(in the rows, 128 means zero)
The rows of A fall into 3 groups, which share some directions, and each row is roughly a mix of its group's hidden directions.
A:
0: 101 139 104 174 120 165  83  85 118 106 159 144
1: 151 133 149  75 169 111 177 149 118 151 129  90
2: 134 161 167  79 138  84 171 112 135 142 142  95
3: 119 127 101  92 136 100 126 187  72 129 162 135
4: 164 148 101  85 128 153 143 135  84 172  90 143
5:  98 166  74 129 135 133 168 158 135 151  81 133
6: 129 188 110 106 104  94 166  90 100 158 130 125
7:  89 125  93 125  94 194 128 128 163 113 156 117
8: 126 112 130  81 148 141 145 210 121 146 143 132
9: 124 140 161 182 121 112 126  71 161 123  91 103
10: 117 173 166 149 123 194 150 141 154 158 136 138
11: 124  70 115 124 125 166 104 181 132 142  87 150
12: 120 113 127 130 120  77  90 146  65 111  95 104
13: 144 121 151 154 188  83 103 113 136 105  83 120
14: 188 126 160 192 108 108 119 137 135 148 145 111
15: 147 173 106 125 138  76 169 126 122 152 102 172
16: 117 122 124 124  88 173 131 150 124 107 178  69
17: 171  96  96 130 131  93 111 131 100 100 166  80
18: 114 113  89  96 151 124 112 194  93 120 154 104
19: 140  76 107  94 102 184 126 169 126 106 138 114
20: 142 150 131 122 106  65 116  98  83 122 176 119
21:  86 101 140  84 171 129 118 136 147  74 114 103
22: 159  84 107 123 118 110 124 163  89  94 183 132
23:  96 148 145  88 106 162 149 139 132 152 112 194
24: 112  88 121 123  78 116  99 127 102 113 193 118
25: 132 107 111 107 160 110 111 119 162  85 195 109
26:  77 137 141 138 141 160 168 144 146 149  66 118
27: 190 112 121 144 130 118  91 145  86 138  87 159
28: 133  97  99 105 124  77  80 111  81 119 156 125
29: 140 101 139 164 102 116 107 133 128  81 132  57
30:  98  96 155 102 132 108 146 161 184 151  84 126
31: 134 145  96  74 152 154 171 154 115 162  99 151
32: 129 151 104 140 131 112 149 200 123 161  81 146
33: 145 143 118 115 150 145 168 165 153 165  71 159
34: 160 109  89  98 138 116 100 126 108  98 187 161
35: 148  77  81 188 121 129 135 154 135 107 110 112
36: 118 162 134 143 176 174 167 131 163 110  92 108
37: 143 121 117  91 121 187 111 158 124  83 148 170
38: 131 165 124 162 153 143 177 131 152 147  66 139
39:  82 103 151 144  98 101 109 143 120 104  73  93
40: 165 122 169 160 119 107  91  73 116 127 112  92
41: 119 157 113 129 186 127 170 137 143 153  72 148
42:  88 148  90 129 100  98 134 180  92 124 163 141
43:  93 143 124 110 122 118 170 120 118 124 202  90
44: 185 153 143 142 112 185 153 125 148 109 167 132
45: 161 108 141 101  90  65 132 139 104 111 171 120
46: 163 151 118  99 113 150 113  91  95 113 155 188
47: 127  94  96 105 134  84  84  82 104  93 140 128
48: 165 130 153 130  93 112 133 186 140 151 153 178
49: 101 100 163  84 159 143 158 138 157 111 175 152
50: 178 144 133 138 147 126 148  93 150 101  86 182
51: 135  79 104 142 101 158 102 180 128 124  94 165
52: 145 116 118  93 138  87 144 159 113 175 123 187
53: 127 163 121 182 117  83 150 140 144 143  81 160
54: 191 142 151 119  90 113 122  94 157 139 173 137
55: 138 153 104 166 143 122 130  97 172 134  70  91
56: 118 115 111 130 145 166 146 174 176  91 104 169
57:  69 170 130 118 113 103 182 134  98 150 121 134
58: 150 153 178 148 132  85 151  80 161 144 108 117
59: 112 136 133 109  30 125 122 125 122 131 145 132
60: 137 137 150 120 198 126 134 134 137 167  70 130
61: 151 132 139 108 195 165 140 123 137 148  81  97
62: 128  90 145 106 126  78 124 124  96 148 177  82
63: 154 130 121 109 103 113 145 148 117 189 152 189
64: 160  97 152  92 154  73 136 141  97 146 151  95
65: 102 189 113 151 103 158 168  96 161 119 120 113
66:  64 105  95 153 151 157 117 159 142  95 110 108
67: 165 132  87 146 175 107 107 125 152 124  81  91
68: 112 146 115 183 144 141 146 102 159 111  85  79
69: 163 156  99 138  79 126 145 155  82 109 150 164
70: 126 102  99 111 158  86 111  70 143  95 105 155
71: 143 127 112 121 130  94 138 168 100 203 149 150
72: 134 111 158 156 110  99  98 151  95  88  92  82
73: 116 109  90  84 126  77 116 125  86 146 116 171
74: 124 134 154 113  79  87 109  96  93 175 139 100
75: 176  72 104 123 153 138 130 168 121  83 144 123
76: 148 121  90 147 164 129 127  77 153  80 137  89
77: 163 167 134  99 143 108 168  79 122 164  94 136
78: 124 124 122 176 147 122 100  92 161 106  94  72
79:  89  95  86 158 143 152 172 175 145 122 140 116
80: 107 101 114  89 101  98  80 110  88 136 165 150
81: 153 135 114 165 142  60 152 127  84 133 160 115
82:  94 117  84 177 147 152 135 130 134  87 177 132
83: 170 154 119 155 166 126 164 131 151 125  64 126
84: 142 189 154 113 109  84 145 106  93 168 122 131
85: 118 151 159 152  92 121 112 168  83 184 117 136
86: 114 119 156 158 150 159 145 134 166 142  55 126
87: 156 111 137 125 136 130 119 166 147 141  50 165
88: 113 113 148 111 142  76 128 136  79 183 157 109
89: 112 125 125 123 145 181 143 109 180  89 161  89
90: 114 164 140 140 186 158 149 102 170 131  93 150
91: 155 170 142 158 137  72 145 101 118 161  88 119
92: 174 117 116  91 117 147  91  91 115 122 175  93
93:  99 117 116 126 153 170 159 173 152 136  83 168
94: 121 153 142 127 193 126 165 111 147 161  97  89
95:  92 102 179 158 120 161 127 169 118 142  82 127
96:  95 134  69  80 158 121 141 144  87 113 153 128
97: 178 143 132 140 140  85 135 138  79 171  90 131
98:  94 166 142 119 126 150 164 118 195 126  90 127
99: 142 107 164 120  63 156 121 144 143 120 184 128
100: 155 146 144 106 152 116 154 169 134 155  64 159
101: 116 157 163 148  91 163 146 126 155 176 124 174
102: 137 116 129  99 111 144  84 106 109 114 206 131
103: 128 127 117 149  70 134  77 136  99 130 122 185
104: 173 131 128 138 109  95  87  75 122 111 167 100
105: 142 156  99 134 193 119  97 115  78 132 143 102
106:  88 166 105 136 137  66 167 167 127 133 128 136
107: 114 127 122 108 123  84 131 155  94 179  93 177
108: 136 120  68  92 150 137 134 159 114 114 152 185
109: 146 104  99  79  94  97 119 133  85 134 154 170
110: 175 103 185 120 120 107 130 161 153 140 145 172
111: 138 163 159  97 165 117 164 130 140 170  77 114
112: 159  95 129 134 134  55 126 151  86 129 160 127
113: 129 153 173 147 103 194 146 120 171 108 130 134
114: 153 118 153 107 123  70 111 116  74 164 150 107
115:  87 134 191 155 137  92 163 108 121 131 103 152
116: 170 125 117 170  98  94  70 121 128 110 154 105
117: 122 134 136  94  81 139 146 163 109 174 141 182
118: 116 104  89 132  86 113 129 155 104 154 169  75
119: 143 150 127 127 158  78 172 160 171 141 118 167

One row of each group comes first, with its name. Which group is each row after those in?
122 151 109 168 133 142 150 113 168 142  56 141 -> (23)
123 150 115 147 130 164 147  65 171  95  98 145 -> (121)
157 135 130  95 104 102 182 189 123 139 104 143 -> (100)

184 103 108  90 111 115 121 116 110 102 177 160 -> (121)
135 107 205 120 145  81 127 159 115 133 150 113 -> (23)
140 133 111 107 155 131 157 196 126 159  89 162 -> (23)
 70 113 123 104  89 167 125 138 136 116 164  85 -> (121)
117 171 115 121 158 149 162 147 123 193 117 164 -> (121)
 99 147 159 158 164 171 122 127 166 128 144  76 -> (121)
 77 115 115 106 169 160 131 117 115 116 107  67 -> (23)
115 123  87 180 179 156 130 131 130  88 158 143 -> (100)
126 103 158 129 117 155  95  96 151 108 164  65 -> (23)
121 156 119 139 163  67 156 171 130 147  89 114 -> (23)
 92 138 154 111 150 124 159 171 136 155 104  68 -> (23)
